(in the rows, 128 means zero)
Rotation paths and how fast each direction turns (degrees a step):
Each turn is a multiple of 5 degrees from 10 to 175, or 0.
Each row of a path follows its step; steps can be skipped.
Path 1:
step 0: [126 129 125 131 122 123 128 138 120 130 119 122 129 122 127 117 126 120
 125 129 119 137 117 124 129 119 127 133 140 134 116 123 127 121 125 135
 127 119 127 117 122 113 136 132 125 126]
step 1: [134 132 122 123 125 142 120 133 129 138 123 122 113 125 119 125 136 128
 130 136 124 123 124 133 138 116 128 132 130 128 135 124 130 126 136 136
 129 132 132 118 129 133 117 133 138 129]
step 2: [127 123 141 125 117 137 133 128 121 132 132 137 131 130 113 117 135 129
 123 121 139 130 124 128 125 121 111 134 125 125 131 130 129 133 129 133
 122 128 128 130 122 136 128 124 119 131]
step 9: [133 135 120 120 120 120 133 137 115 126 127 129 132 138 123 126 127 127
 135 115 127 123 131 128 135 107 127 133 134 127 132 129 121 128 128 141
 122 126 127 124 124 124 133 137 125 131]
step 11: [128 114 132 125 118 126 118 128 127 127 117 143 123 123 122 117 135 126
 120 133 131 126 118 130 123 128 121 140 129 127 120 125 122 119 131 128
 120 124 131 122 125 123 122 130 126 118]
step 12: [126 131 126 129 128 130 124 132 131 144 126 116 122 123 119 117 129 125
 116 128 130 129 118 129 128 125 136 126 142 124 132 133 132 129 122 144
 123 123 127 132 119 123 121 126 127 138]
step 15: [133 117 128 131 131 129 126 123 130 119 110 120 127 121 137 134 133 133
 120 129 125 129 121 133 127 124 119 136 133 136 116 129 127 135 125 133
 120 116 128 134 130 120 125 116 128 131]
step 17: [120 141 137 126 130 129 130 123 126 127 123 131 135 139 119 130 121 131
 138 134 137 124 123 123 131 123 123 128 134 138 122 123 125 143 136 134
 125 129 140 128 129 142 129 127 127 136]
step 18: [132 132 129 119 123 115 126 128 123 125 121 128 123 136 124 135 132 129
 127 125 132 127 127 124 134 126 120 139 123 131 128 123 120 115 131 125
 125 117 138 141 125 118 142 136 124 133]
[128 126 128 127 130 128 127 128 128 128 130 126 130 124 128 128 129 127
 129 130 127 127 127 126 127 131 128 129 128 128 126 129 126 126 129 126
 129 123 132 128 128 121 126 126 126 125] => 95
[131 127 126 130 126 127 129 130 128 127 127 126 131 128 129 130 128 128
 123 130 129 129 130 127 131 126 128 125 127 131 127 127 128 130 130 128
 132 129 130 124 129 128 128 124 125 129] => 45
[128 127 127 127 128 125 129 128 126 126 130 130 129 128 127 129 127 128
 128 132 129 128 128 125 134 127 129 127 131 130 129 129 128 125 131 127
 124 128 125 127 128 127 129 133 128 128] => 35
Path 2:
step 0: [126 130 135 142 121 133 121 122 130 139 141 126 127 132 123 135 119 124
 136 122 128 129 121 125 142 128 139 131 135 135 132 114 140 129 131 133
 133 133 139 133 127 137 121 130 132 128]
step 1: [121 120 133 119 129 128 125 134 125 126 126 143 135 143 126 143 141 124
 126 136 128 131 135 134 130 136 126 136 123 131 127 124 135 133 130 131
 137 138 129 136 140 121 122 135 138 124]
step 3: [128 133 118 142 124 122 135 126 130 125 140 122 124 120 122 135 125 118
 131 122 115 120 120 131 145 135 132 130 128 131 137 125 131 116 132 123
 136 126 126 119 129 131 127 119 119 124]
step 4: [117 129 139 124 127 120 127 135 134 128 136 129 132 131 121 137 121 115
 136 130 125 135 124 127 136 124 137 122 128 121 127 115 131 138 137 135
 130 142 130 131 138 132 127 138 139 125]
step 5: [129 118 134 132 117 138 116 127 129 135 119 136 132 139 121 131 127 127
 125 126 138 123 130 133 129 123 121 146 123 140 124 120 121 131 126 129
 137 133 121 137 131 123 121 127 137 130]
step 9: [126 114 133 132 132 125 117 126 131 128 126 137 133 132 122 134 131 129
 129 128 116 131 122 132 126 131 122 134 117 140 128 130 133 137 138 121
 145 133 132 132 126 126 119 124 147 132]
step 12: [121 126 131 135 131 121 128 131 130 119 141 136 132 129 117 118 116 122
 131 122 123 135 117 133 134 129 127 119 115 130 124 128 134 140 135 127
 134 127 125 130 142 127 126 131 138 117]
step 16: [121 122 129 133 124 137 130 125 143 130 143 129 128 133 122 128 120 112
 125 119 131 132 129 136 137 121 121 122 127 124 127 136 129 133 122 127
 129 118 116 137 141 121 123 127 129 124]
step 18: [132 129 129 137 135 123 129 135 134 121 114 127 135 117 131 130 130 124
 120 123 125 125 127 142 128 139 130 140 129 137 114 132 120 129 127 132
 136 148 128 123 120 130 128 134 126 125]
[127 126 124 126 127 126 125 131 127 125 124 130 127 131 129 124 126 129
 126 129 129 127 127 130 127 128 129 130 129 128 128 125 127 127 128 131
 128 131 127 129 130 130 132 129 127 126] => 110
[133 128 126 129 127 128 125 128 126 127 125 127 131 126 127 129 129 127
 130 128 123 124 130 129 128 127 131 126 129 125 127 131 128 127 126 129
 128 129 128 127 125 128 129 125 127 128] => 95
[130 127 130 127 128 129 126 126 127 129 131 128 127 131 126 129 125 127
 125 128 124 126 125 127 128 126 127 127 130 128 125 127 131 131 127 132
 126 127 129 126 132 127 128 129 128 130] => 90
Path 3:
step 1: [130 121 127 122 132 120 120 129 132 119 138 123 141 134 147 133 130 119
 132 132 123 130 122 117 136 131 127 130 126 127 132 128 130 132 125 127
 123 129 120 130 119 130 135 126 113 130]
step 3: [128 119 120 123 120 139 120 136 138 131 134 129 120 129 124 127 131 114
 128 128 125 130 140 123 134 127 123 127 132 128 122 132 137 131 130 130
 131 117 118 128 139 116 120 130 133 131]
step 4: [116 128 126 123 118 132 108 128 129 124 131 118 129 119 117 127 125 128
 130 129 134 123 126 125 134 120 131 122 135 119 122 140 133 131 132 129
 128 135 126 134 133 128 114 129 124 126]
step 5: [132 130 129 127 123 126 122 127 129 132 134 122 127 131 115 140 124 144
 126 121 119 127 121 129 129 130 138 122 129 125 120 129 124 116 132 121
 124 135 125 124 128 119 113 141 128 125]
step 7: [136 132 124 121 141 132 125 126 141 116 134 122 130 127 125 132 125 130
 130 122 132 142 125 125 119 124 131 131 125 136 123 124 135 132 123 129
 132 141 128 130 119 130 138 124 123 119]
step 8: [133 132 116 128 133 126 132 132 133 122 123 116 117 129 125 123 119 130
 121 116 121 138 126 114 133 145 129 130 124 135 134 128 134 133 123 124
 136 124 128 133 125 126 133 126 129 128]
step 10: [116 128 137 133 119 132 120 132 125 123 123 120 142 127 131 128 130 124
 135 119 110 133 127 138 132 131 134 122 134 124 124 127 143 131 122 133
 130 127 125 125 127 128 131 133 123 131]
step 11: [126 126 133 143 117 125 120 128 137 129 128 120 132 125 133 129 140 128
 132 126 123 130 124 133 137 136 128 118 132 138 129 134 118 120 130 119
 122 128 126 127 122 128 129 135 117 141]
step 16: [125 125 141 109 132 133 120 134 133 133 129 116 125 127 124 136 129 133
 134 127 124 132 134 136 137 128 128 125 136 136 127 118 129 132 126 131
 134 139 138 120 120 129 124 126 130 136]
[129 128 127 130 130 127 126 129 126 130 127 131 130 126 129 128 131 130
 135 128 124 129 129 126 129 128 127 130 126 127 124 126 127 128 128 128
 126 129 128 133 128 128 129 130 130 127] => 85
[129 131 128 128 127 124 127 129 126 131 131 126 129 126 129 127 130 129
 130 128 132 130 126 129 127 126 129 128 130 129 127 131 130 121 130 128
 130 127 128 126 130 128 129 131 129 127] => 55
[124 127 127 128 130 129 127 126 130 126 130 127 129 127 129 127 133 125
 128 125 129 129 128 128 127 129 130 127 131 124 128 130 129 128 127 123
 128 131 130 131 130 130 130 126 126 126] => 110
Path 4:
step 0: [127 117 129 122 123 117 135 125 136 128 140 122 130 133 130 139 128 121
 130 123 131 127 127 124 122 143 131 132 122 133 140 128 121 133 135 140
 123 125 134 126 136 144 129 132 127 125]
step 2: [133 122 122 118 119 128 111 125 135 125 129 140 122 133 129 130 128 134
 136 146 136 134 132 124 138 132 139 130 132 128 126 127 127 132 124 126
 129 139 133 122 128 127 125 136 138 132]
step 3: [124 135 117 125 121 120 128 135 137 131 146 125 122 119 121 129 125 121
 132 133 141 133 132 132 127 142 136 126 119 123 124 129 124 128 123 133
 121 120 131 126 130 131 127 123 135 117]
step 4: [124 130 127 116 121 121 123 133 135 140 130 117 130 138 119 128 129 126
 126 129 130 129 138 131 120 117 124 137 115 120 123 137 133 128 119 130
 128 124 126 137 131 117 119 131 123 132]
step 5: [129 126 142 126 124 113 119 126 137 129 128 128 118 137 122 124 125 134
 126 135 133 129 134 132 122 122 126 134 135 125 140 129 124 123 125 123
 130 141 116 117 135 129 123 132 140 127]
step 7: [138 130 123 122 125 130 128 130 126 136 139 120 143 132 127 126 131 131
 137 125 135 141 125 122 126 123 128 128 127 131 134 134 133 132 127 115
 140 119 122 132 129 123 116 139 125 138]
step 15: [117 132 147 126 123 122 133 128 128 131 140 132 125 134 124 133 133 131
 133 130 131 137 139 131 133 140 143 126 126 131 138 120 119 135 130 132
 121 126 131 119 135 126 134 130 122 126]
step 16: [116 119 130 120 121 120 129 128 122 135 128 123 144 122 126 122 135 131
 134 123 137 137 135 122 115 129 119 129 118 128 130 130 130 128 129 137
 133 116 138 120 131 125 130 135 128 130]
step 18: [129 131 124 126 126 120 123 136 133 125 137 144 127 131 123 125 132 129
 132 125 133 125 131 116 125 145 140 129 133 129 119 128 125 135 124 128
 119 125 114 116 136 122 138 125 132 122]
[125 128 126 130 126 130 128 128 127 126 130 124 130 127 127 128 124 127
 129 129 124 128 129 128 128 127 129 128 129 130 124 133 125 130 128 129
 129 126 128 127 128 127 127 128 132 128] => 80
[127 129 127 127 127 127 128 126 126 128 132 128 125 127 130 129 128 125
 126 127 126 127 130 128 130 131 127 129 131 131 127 126 128 129 126 126
 128 132 128 127 128 130 128 128 127 121] => 120
[129 129 126 132 128 126 125 132 125 130 127 127 128 125 126 129 130 129
 126 127 128 128 127 125 126 127 128 129 129 126 130 127 125 126 128 132
 128 127 129 125 127 130 128 127 130 124] => 140
[128 133 131 127 129 129 127 129 125 125 130 127 128 129 128 130 126 130
 131 126 125 129 131 128 129 129 123 127 127 127 132 128 126 126 131 128
 130 129 126 127 129 130 128 131 126 130] => 45
Path 5:
step 0: [136 124 130 132 129 127 123 122 130 133 132 135 119 137 129 114 130 132
 126 124 136 124 128 139 123 134 134 134 124 127 136 134 126 118 120 121
 129 140 126 142 123 128 125 123 126 121]
step 1: [133 137 116 133 127 119 132 116 124 121 130 134 119 124 143 123 131 129
 124 124 125 135 124 122 125 137 124 132 131 121 134 139 136 131 122 134
 129 130 133 130 136 119 127 134 125 130]
step 2: [126 135 125 128 119 132 126 123 120 128 130 126 132 130 139 118 134 126
 120 130 128 127 120 138 127 128 137 134 127 133 139 129 134 122 138 113
 124 125 128 121 119 121 123 131 141 133]
step 7: [118 123 130 132 126 121 127 129 116 130 132 127 123 129 126 130 131 121
 135 130 128 139 132 137 129 133 131 123 123 135 128 138 136 132 135 141
 126 128 123 132 145 115 129 124 129 127]
step 9: [131 142 129 134 127 123 135 125 134 131 138 119 132 125 133 128 123 137
 124 131 124 127 135 124 127 119 125 128 129 128 127 136 131 122 139 139
 132 129 115 124 142 122 124 131 120 133]
step 10: [130 121 132 118 114 124 129 125 137 138 128 117 130 131 123 124 128 129
 119 134 137 123 136 134 132 132 120 120 118 124 142 127 128 123 133 122
 128 123 129 125 128 122 120 125 129 132]
step 13: [136 127 126 128 118 122 124 131 125 116 135 133 128 137 126 111 129 124
 122 137 130 139 133 122 130 125 133 124 132 138 121 134 132 127 128 126
 135 132 115 123 132 129 123 124 123 135]
step 16: [140 122 125 127 123 126 131 126 136 138 123 127 132 127 133 115 126 126
 116 124 126 126 127 128 121 133 133 127 130 120 134 134 121 141 126 126
 134 136 133 129 123 118 131 134 119 116]
step 18: [137 118 128 128 123 125 130 126 125 132 127 120 114 137 137 129 126 123
 118 130 126 131 122 141 128 138 122 130 126 136 129 125 134 129 130 121
 128 125 132 135 127 123 129 146 138 128]
[128 129 126 129 129 128 130 129 126 126 132 127 127 129 132 130 129 127
 125 130 127 128 131 128 125 129 124 125 126 128 128 126 129 128 129 126
 127 126 128 125 127 131 123 128 128 128] => 90
[129 124 129 127 128 129 130 128 127 126 128 129 127 127 126 130 131 126
 129 129 125 130 129 123 130 128 132 126 128 131 128 124 129 126 126 126
 129 127 126 127 129 129 129 125 126 124] => 45
[128 128 127 131 131 129 127 128 127 126 129 127 129 129 128 126 124 131
 130 129 128 131 131 127 127 124 127 130 127 129 129 132 133 129 126 128
 126 129 126 126 127 129 131 123 130 128] => 175
Path 6:
step 3: [116 135 127 134 129 122 115 136 123 139 131 134 134 133 131 125 130 128
 117 141 129 123 122 129 118 130 119 127 130 126 131 132 121 120 121 122
 142 134 123 133 122 124 132 121 119 129]
step 5: [136 128 126 124 134 124 125 130 129 127 145 133 131 124 136 120 133 119
 128 133 131 124 132 119 134 116 120 122 122 120 131 129 127 136 127 138
 116 143 120 134 130 124 132 132 132 129]
step 6: [123 136 125 124 136 133 124 133 134 141 119 126 126 125 126 121 136 122
 124 124 145 123 126 127 128 128 122 119 124 141 133 126 122 124 129 122
 126 145 127 129 129 122 129 127 120 119]
step 8: [139 131 117 135 138 118 120 127 135 133 132 124 127 128 123 129 131 126
 125 138 119 125 136 125 127 123 128 133 118 125 124 133 141 125 115 127
 120 132 120 125 138 121 124 132 119 133]
step 9: [133 123 125 126 149 128 127 126 130 137 125 128 133 128 126 129 121 139
 138 126 139 132 119 123 124 131 132 123 130 127 133 126 129 121 114 119
 125 141 133 139 130 131 128 128 125 135]
step 10: [144 140 132 123 129 128 119 126 125 126 125 119 122 129 131 121 139 125
 136 134 128 134 126 132 128 131 131 132 137 126 143 126 116 126 123 120
 121 131 129 126 130 139 126 133 138 133]
step 15: [114 127 125 126 126 125 122 121 129 121 126 125 126 135 123 134 138 131
 130 123 140 129 136 115 116 136 135 118 120 127 133 131 117 129 122 129
 129 138 132 121 131 130 128 135 131 118]
step 17: [137 124 132 121 123 126 134 125 135 125 135 128 119 134 125 138 125 131
 124 121 112 117 133 132 121 127 126 133 126 115 130 135 139 119 127 129
 126 129 128 126 127 120 124 136 139 120]
step 18: [118 119 131 129 134 130 128 136 122 123 123 128 127 127 121 137 128 132
 139 112 128 123 130 123 125 112 132 131 130 125 130 129 133 132 114 131
 131 140 135 126 134 125 137 128 134 122]
[126 126 127 126 129 126 129 128 130 127 128 127 124 126 129 130 131 127
 126 128 130 129 129 128 128 127 126 130 127 128 132 127 123 128 131 128
 128 125 130 127 127 128 127 129 123 129] => 80
[127 124 129 129 131 130 129 129 126 126 130 130 128 128 125 130 127 124
 126 128 126 126 129 127 126 127 132 123 124 127 130 128 128 129 128 130
 127 130 127 127 132 128 128 129 126 131] => 115
